In the rows, zero is written as 128.
Each path is a new rotation, seen through one point. The rows after it are directions, each followed by how far the rotation turns it, in deg/step (0 if it stays put).
Each turn is a multiple of 5 degrees from 10 to 175, or 0.
Each row of a path follows its step; steps can be skipped.

step 0: [126 126 136 139 130 141 137 134 129 125 140 127 125 127 123 140 128 138
 126 123 118 122 125 123 139 130 114 117 131 132 121 144 129]
step 2: [131 127 129 122 139 131 140 125 123 133 123 127 135 115 140 124 138 126
 120 121 118 121 110 131 121 131 130 122 126 121 133 141 128]
step 3: [136 139 142 128 133 139 132 125 121 108 127 128 130 121 130 126 133 134
 138 136 122 122 116 126 131 129 124 130 137 131 114 122 126]
step 4: [114 142 123 126 125 134 126 129 125 129 119 131 138 133 130 142 131 137
 131 135 138 116 117 131 129 127 129 108 131 129 133 128 131]
step 6: [127 138 132 138 144 134 129 120 132 139 138 132 137 119 122 135 128 123
 137 127 137 131 115 121 129 127 126 132 139 118 119 128 125]
step 7: [131 129 125 119 141 134 134 120 119 132 116 120 131 123 135 118 130 134
 123 119 134 118 110 130 116 131 129 120 128 123 135 130 120]
step 8: [141 133 139 112 134 134 132 125 124 116 135 135 128 126 127 132 138 142
 130 130 123 116 118 131 137 122 123 130 136 135 119 125 127]
step 10: [126 127 133 129 134 131 134 124 124 128 141 131 133 127 119 133 141 129
 124 110 136 122 129 138 131 136 129 112 117 124 134 138 119]
step 11: [139 128 128 136 141 129 128 113 128 135 137 134 127 115 116 130 130 125
 145 125 127 131 112 123 130 122 118 129 131 123 123 127 125]
step 12: [131 126 126 122 135 135 120 126 130 132 123 116 128 126 131 119 126 135
 129 118 139 108 112 120 117 128 131 116 137 123 128 127 125]
step 13: [138 125 136 120 130 131 131 118 130 122 132 134 121 130 134 133 144 141
 121 125 127 114 122 139 135 121 112 125 132 136 130 123 126]
[127 125 130 124 126 127 132 129 128 129 128 127 123 132 131 132 124 123
 131 128 127 133 134 127 123 125 133 129 127 130 127 126 128] | 0
[131 131 129 128 132 129 127 125 129 121 131 134 124 127 127 130 131 126
 125 127 132 132 132 131 127 130 126 129 132 130 124 125 130] | 145
[127 126 133 129 133 131 130 127 137 126 128 127 130 129 123 126 125 129
 130 132 124 131 126 128 130 124 128 129 126 130 126 126 129] | 135
[130 130 125 124 128 127 127 130 127 128 128 126 129 129 128 123 133 129
 129 128 126 133 125 125 122 128 125 125 125 127 120 125 127] | 80
[134 129 131 128 129 129 128 127 125 127 133 129 132 131 131 129 126 128
 134 129 123 127 131 127 129 129 120 133 125 126 129 131 130] | 135
[126 131 129 132 130 129 123 128 128 128 130 118 130 129 129 131 126 128
 129 131 129 126 131 125 125 132 129 128 133 128 127 124 125] | 130

step 0: [127 128 130 123 126 122 139 121 137 139 126 109 125 121 119 138 135 130
 126 121 125 126 130 112 122 137 128 125 137 119 128 121 130]
step 2: [140 124 126 140 135 129 129 124 130 139 130 143 131 128 132 133 120 124
 118 140 115 124 134 112 132 129 126 133 133 132 139 128 123]
step 3: [136 128 134 135 130 122 133 125 131 126 126 121 117 128 126 123 128 126
 142 107 130 133 141 127 119 121 113 124 138 118 127 125 127]
step 4: [125 138 125 119 136 145 122 134 127 128 127 134 116 139 128 124 138 121
 132 139 118 131 133 131 128 135 136 114 122 122 136 130 134]
step 6: [141 135 138 140 135 119 129 133 120 121 115 133 118 136 140 125 127 123
 136 121 133 129 116 141 124 133 127 129 134 127 126 133 127]
step 7: [125 123 134 117 125 143 118 139 114 120 128 130 137 131 120 122 127 117
 136 134 121 125 135 126 136 130 124 124 129 137 128 114 132]
step 8: [131 127 120 117 114 108 122 134 126 139 135 115 128 129 131 131 131 129
 128 121 122 122 118 136 126 126 139 121 130 123 121 126 123]
step 9: [123 128 126 125 123 138 130 130 118 123 120 127 126 136 139 125 123 130
 124 128 145 130 119 131 131 143 127 138 128 138 117 143 136]
step 10: [120 112 138 140 128 126 119 131 131 128 138 133 140 116 125 135 125 124
 136 138 122 119 120 126 129 130 129 127 132 142 124 121 124]
step 11: [128 125 135 121 112 119 129 133 123 133 124 116 132 110 135 128 127 131
 123 119 135 126 139 135 122 127 122 120 127 118 134 139 130]
step 12: [108 138 121 127 125 140 128 122 133 124 145 125 122 133 127 130 121 128
 125 137 143 130 126 123 127 135 136 122 135 133 132 133 131]
[128 127 130 128 128 127 130 124 129 126 134 124 130 129 124 129 129 127
 126 130 121 122 127 123 126 126 127 129 132 130 124 125 125] | 140
[124 129 129 127 130 129 126 128 130 129 126 124 132 125 125 124 129 128
 128 125 119 130 127 132 132 128 128 127 129 130 132 133 131] | 110

step 0: [130 127 141 122 122 125 129 138 131 137 126 119 141 137 117 130 119 141
 127 114 116 123 138 134 125 136 138 130 117 124 119 121 132]
step 1: [136 114 135 127 117 127 133 145 131 134 123 111 132 140 126 120 119 125
 135 124 118 133 130 122 111 133 128 118 130 122 127 134 124]
step 3: [139 123 128 126 129 117 141 136 127 142 129 123 121 126 142 120 120 127
 134 122 131 132 117 126 130 144 123 124 114 118 128 128 141]
step 4: [128 129 125 125 130 124 126 133 120 137 133 118 136 127 127 124 131 139
 124 115 121 123 132 137 125 143 127 134 107 114 120 132 142]
step 5: [134 111 126 118 121 124 127 138 121 139 127 122 139 133 133 134 131 121
 133 121 113 136 132 123 119 131 132 130 125 117 115 140 137]
step 7: [131 126 140 124 130 114 141 138 131 140 121 122 133 133 136 132 132 110
 136 129 139 134 123 137 127 135 118 121 126 116 127 129 134]
step 8: [129 136 135 127 134 115 138 126 124 128 132 119 139 141 129 129 125 128
 129 115 134 118 126 139 132 144 126 129 117 116 113 124 130]
step 9: [133 115 129 124 130 127 123 133 121 145 124 119 145 137 127 133 114 127
 136 113 125 133 129 128 126 139 131 124 126 121 115 118 128]
step 10: [132 119 141 124 114 124 120 124 131 126 130 115 143 141 118 114 120 128
 125 116 124 130 130 128 119 131 127 125 125 113 127 135 127]
step 12: [138 132 137 127 125 112 137 135 133 132 131 115 118 131 126 116 127 136
 132 124 129 119 120 138 122 148 124 126 118 124 123 134 131]
step 13: [131 118 122 117 137 125 132 134 118 140 120 111 127 124 130 128 129 124
 132 113 125 124 130 130 118 145 128 121 114 130 119 127 136]
[129 128 129 130 132 129 132 128 123 127 128 125 122 135 129 126 132 127
 131 127 136 127 128 128 126 126 128 128 126 131 128 125 128] | 70
[129 129 125 130 132 129 131 126 123 128 125 126 130 125 125 128 129 130
 130 123 124 130 128 131 131 134 135 133 130 129 127 127 130] | 80
[127 130 126 133 130 128 128 125 129 128 124 130 127 125 131 124 124 120
 127 130 129 125 130 127 126 134 127 127 124 128 124 125 126] | 70

step 0: [127 124 137 115 135 123 118 134 136 115 124 121 127 116 135 124 132 135
 122 135 130 121 125 132 127 125 130 101 121 127 129 117 119]
step 2: [132 131 129 140 136 139 126 135 139 136 117 120 145 130 135 134 141 125
 122 130 123 137 115 133 130 118 141 125 138 116 131 123 127]
step 5: [116 121 133 137 115 134 129 118 124 127 135 115 135 118 134 119 115 134
 135 126 126 113 129 142 126 127 130 121 144 133 125 129 121]
step 6: [126 132 138 121 148 128 127 124 136 130 129 127 117 111 122 134 121 134
 115 124 135 117 134 134 142 130 134 122 140 130 137 124 134]
step 7: [135 123 130 128 125 140 125 143 136 126 136 123 110 126 111 116 127 129
 122 125 110 130 128 139 127 118 141 125 128 128 119 126 130]
step 8: [131 143 127 135 129 145 137 125 138 120 115 123 122 130 139 123 142 124
 127 130 122 140 137 132 135 140 131 123 139 133 125 117 129]
step 9: [127 121 135 122 118 138 119 136 136 121 110 117 135 130 128 134 135 142
 126 121 120 119 124 130 138 142 129 124 110 124 131 130 127]
step 10: [125 119 140 118 131 130 129 128 137 114 122 118 125 142 130 121 138 128
 142 126 150 123 129 134 124 120 123 130 136 119 122 129 131]
step 11: [112 118 137 128 133 128 117 126 120 137 129 131 134 119 138 125 138 129
 140 119 129 130 114 134 133 132 149 117 139 127 125 134 129]
step 12: [132 133 141 122 136 130 120 118 139 139 117 138 126 123 126 124 115 123
 132 142 126 122 123 147 137 120 133 134 132 120 128 128 118]
step 13: [119 124 131 135 129 145 122 140 142 131 134 142 129 134 124 133 123 124
 127 115 115 132 136 132 142 121 123 137 141 131 125 135 136]
[131 131 127 129 129 126 130 131 127 126 119 129 126 131 129 129 127 131
 133 126 126 124 127 122 126 125 132 124 130 127 126 130 128] | 45
[126 123 128 129 120 127 128 132 124 131 130 129 129 129 125 128 126 128
 132 124 123 125 126 128 131 131 130 128 126 131 125 125 131] | 175
[128 133 123 132 130 131 129 131 135 131 129 133 127 129 123 127 127 126
 129 131 123 130 124 130 128 129 127 125 128 125 130 126 133] | 65
[130 129 124 125 127 126 128 123 128 125 129 124 123 128 127 129 134 133
 125 128 123 127 131 130 127 130 128 126 127 127 125 126 134] | 40

step 1: [124 122 142 143 137 136 130 123 133 114 142 114 130 129 129 126 121 121
 136 130 130 126 134 125 126 120 117 121 123 132 114 137 126]
step 2: [138 139 123 142 131 134 129 131 131 119 125 117 127 122 115 123 122 132
 125 121 129 141 142 137 131 115 114 135 131 122 127 125 138]
step 3: [124 128 131 129 132 133 125 137 132 126 125 129 124 108 125 116 130 118
 133 130 147 131 138 136 135 139 125 122 124 118 111 134 134]
step 4: [129 128 130 135 129 136 126 130 148 116 126 120 125 117 126 122 130 117
 126 128 125 119 127 130 134 127 108 109 126 129 133 119 119]
step 6: [129 134 141 132 135 130 131 129 129 120 134 118 134 124 135 121 130 118
 123 109 134 129 138 127 135 116 116 125 133 126 109 132 137]
step 7: [129 134 127 132 117 142 122 132 130 118 129 117 126 116 111 114 132 128
 126 125 132 141 127 132 134 135 109 129 134 125 128 135 129]
step 8: [123 120 128 136 121 138 124 133 140 121 131 130 121 113 135 120 126 117
 133 132 123 119 140 140 146 131 127 125 124 116 125 129 137]
step 9: [135 128 147 141 123 133 123 136 142 123 129 118 140 124 129 121 128 126
 133 126 128 118 119 136 120 118 116 118 122 127 123 122 131]
step 10: [131 119 131 146 131 126 125 122 129 113 142 122 121 125 128 117 129 133
 133 129 129 147 133 125 131 118 116 124 126 128 119 133 140]
step 11: [122 142 129 133 132 137 128 125 134 123 125 122 137 123 121 127 122 129
 126 129 132 126 147 137 139 125 111 132 130 118 109 133 132]
step 13: [127 128 130 142 136 123 121 126 142 126 133 127 114 111 136 117 132 124
 134 135 127 116 128 143 133 125 115 117 130 132 124 126 133]
[123 126 129 126 127 130 128 126 124 124 134 129 126 132 127 133 127 131
 122 125 131 130 130 132 123 123 126 128 129 128 125 126 128] | 80
[128 132 123 129 124 127 127 127 128 131 128 125 127 127 123 129 124 122
 124 126 131 128 132 125 126 130 128 132 131 129 126 133 131] | 80
[129 128 125 131 123 130 126 133 127 130 132 127 130 127 124 131 132 130
 131 131 134 133 124 126 130 127 132 129 126 128 127 126 126] | 155
[126 132 134 127 130 131 127 129 130 127 126 129 133 126 125 133 129 125
 125 128 127 123 128 124 130 123 127 130 128 132 127 129 123] | 145
[126 128 126 127 129 130 122 126 128 128 126 131 127 127 126 123 122 132
 124 124 131 126 126 127 132 128 130 127 125 123 129 129 123] | 85

step 1: [139 142 141 139 131 133 117 122 113 125 131 111 135 132 120 131 119 125
 126 125 125 122 134 126 115 114 126 115 123 127 112 124 118]
step 2: [123 128 138 121 142 125 144 141 120 139 129 114 130 129 117 121 122 126
 127 128 110 129 117 116 123 130 123 138 122 123 125 126 146]
step 3: [133 125 142 126 127 119 125 116 123 109 120 133 130 128 120 132 144 120
 124 128 126 146 114 132 113 135 126 123 134 120 124 118 138]
step 4: [126 141 126 125 140 130 118 116 135 132 131 133 138 115 130 141 122 121
 120 133 124 137 128 115 119 108 115 140 124 138 122 129 133]
step 6: [141 144 133 137 133 115 126 119 127 126 133 118 130 136 123 118 145 130
 132 130 121 128 125 130 132 106 133 131 136 117 113 121 125]
step 8: [123 149 134 128 121 129 120 125 116 122 113 130 114 121 124 130 119 126
 123 119 124 133 109 131 122 133 131 131 134 121 125 110 134]
step 9: [126 134 135 133 139 133 126 134 129 124 131 137 133 136 115 138 135 123
 130 124 123 141 120 122 138 102 128 137 131 144 137 125 141]
step 10: [126 119 136 142 125 133 115 143 120 116 122 121 130 117 136 123 137 120
 125 130 132 129 142 111 111 123 128 135 135 129 123 116 132]
step 11: [142 141 136 118 139 127 124 128 122 136 120 120 123 138 130 121 128 125
 120 120 116 110 128 136 115 108 122 127 130 131 122 118 129]
step 12: [122 121 141 125 139 133 130 132 114 139 135 119 137 119 118 123 138 120
 143 127 130 129 108 128 124 127 128 126 136 129 120 134 146]
step 13: [132 135 134 119 130 119 122 125 128 113 122 130 132 114 125 111 128 133
 115 139 137 140 111 127 118 126 120 138 132 125 131 111 128]
[129 134 128 130 130 127 132 132 127 129 130 124 128 126 122 125 127 124
 128 131 133 127 125 130 130 130 124 123 129 125 130 128 125] | 65
[130 131 127 133 126 126 123 130 130 134 130 131 125 128 131 128 128 131
 129 128 128 132 126 127 136 131 129 129 129 127 125 125 126] | 40
[128 128 128 128 122 121 131 136 127 128 122 127 131 124 132 126 126 129
 127 128 130 130 128 128 125 131 130 131 130 128 129 129 131] | 140
[127 134 127 123 124 133 129 127 126 135 128 130 127 128 130 130 123 126
 129 127 128 128 133 127 123 129 127 124 127 130 126 125 127] | 110
[130 130 129 129 125 125 125 127 128 128 135 126 130 123 125 125 130 126
 128 120 124 128 129 129 127 128 128 129 125 130 131 123 132] | 0
[128 125 127 127 124 134 128 128 132 127 125 126 123 128 126 124 131 131
 125 131 129 126 129 126 127 134 126 130 127 125 128 121 131] | 140

step 0: [129 133 121 141 147 113 127 109 133 122 140 128 125 135 124 123 127 134
 122 140 116 123 127 138 136 123 127 135 123 126 132 131 132]
step 2: [129 127 128 139 135 117 137 135 135 123 117 131 123 119 130 136 129 137
 143 150 131 126 131 127 117 130 139 121 122 116 134 132 120]
step 3: [123 125 129 130 145 124 123 121 121 133 125 132 128 128 144 128 134 144
 134 137 114 132 129 132 116 137 127 122 108 118 126 133 130]
step 4: [128 135 129 120 146 111 130 128 117 128 140 125 114 125 126 135 129 132
 124 130 117 130 133 141 129 141 130 128 126 122 133 140 141]
step 6: [139 126 131 133 133 119 123 121 139 120 132 126 132 122 129 120 118 153
 135 144 125 134 130 128 134 120 138 133 121 119 135 131 129]
step 7: [133 132 130 130 149 118 120 136 125 128 132 120 138 128 129 125 129 150
 141 128 132 134 128 135 123 141 128 126 126 125 127 137 113]
step 8: [118 135 120 144 135 114 136 130 115 127 133 132 116 122 135 133 133 141
 134 125 131 126 129 135 122 135 137 119 135 114 134 135 125]
step 9: [129 130 121 134 135 121 127 113 114 115 125 124 120 115 138 133 127 145
 120 131 115 124 119 134 133 123 122 115 118 122 129 124 133]
step 10: [148 124 134 121 137 118 127 127 126 119 143 121 123 127 124 128 126 141
 123 144 116 124 127 129 137 135 132 112 132 127 132 131 130]
step 11: [132 136 128 125 139 131 126 125 133 123 144 123 124 126 124 130 125 137
 146 140 135 130 115 125 116 126 127 113 131 117 135 142 121]
step 13: [137 137 114 134 153 114 121 121 118 122 129 126 124 126 130 120 131 134
 131 129 119 115 129 142 125 133 125 129 124 133 128 123 120]
[130 125 128 123 129 126 125 126 124 131 127 124 132 126 123 128 124 131
 129 127 125 126 132 131 132 132 127 129 126 134 123 129 130] | 120
[123 127 129 124 124 129 129 128 128 128 128 128 133 130 130 126 124 129
 131 128 126 125 126 130 122 134 131 130 127 124 131 130 122] | 80
[129 130 128 128 122 132 126 125 131 126 127 128 133 129 126 128 131 122
 124 123 132 130 134 126 126 131 129 126 127 130 128 126 130] | 0
[128 131 128 127 125 127 131 126 129 122 132 127 128 125 130 132 127 126
 123 127 122 122 127 132 132 126 127 131 129 130 130 125 128] | 80
[128 132 124 134 130 128 123 130 132 127 130 125 132 126 126 123 127 126
 130 126 130 127 127 130 130 125 133 134 129 127 125 129 125] | 60
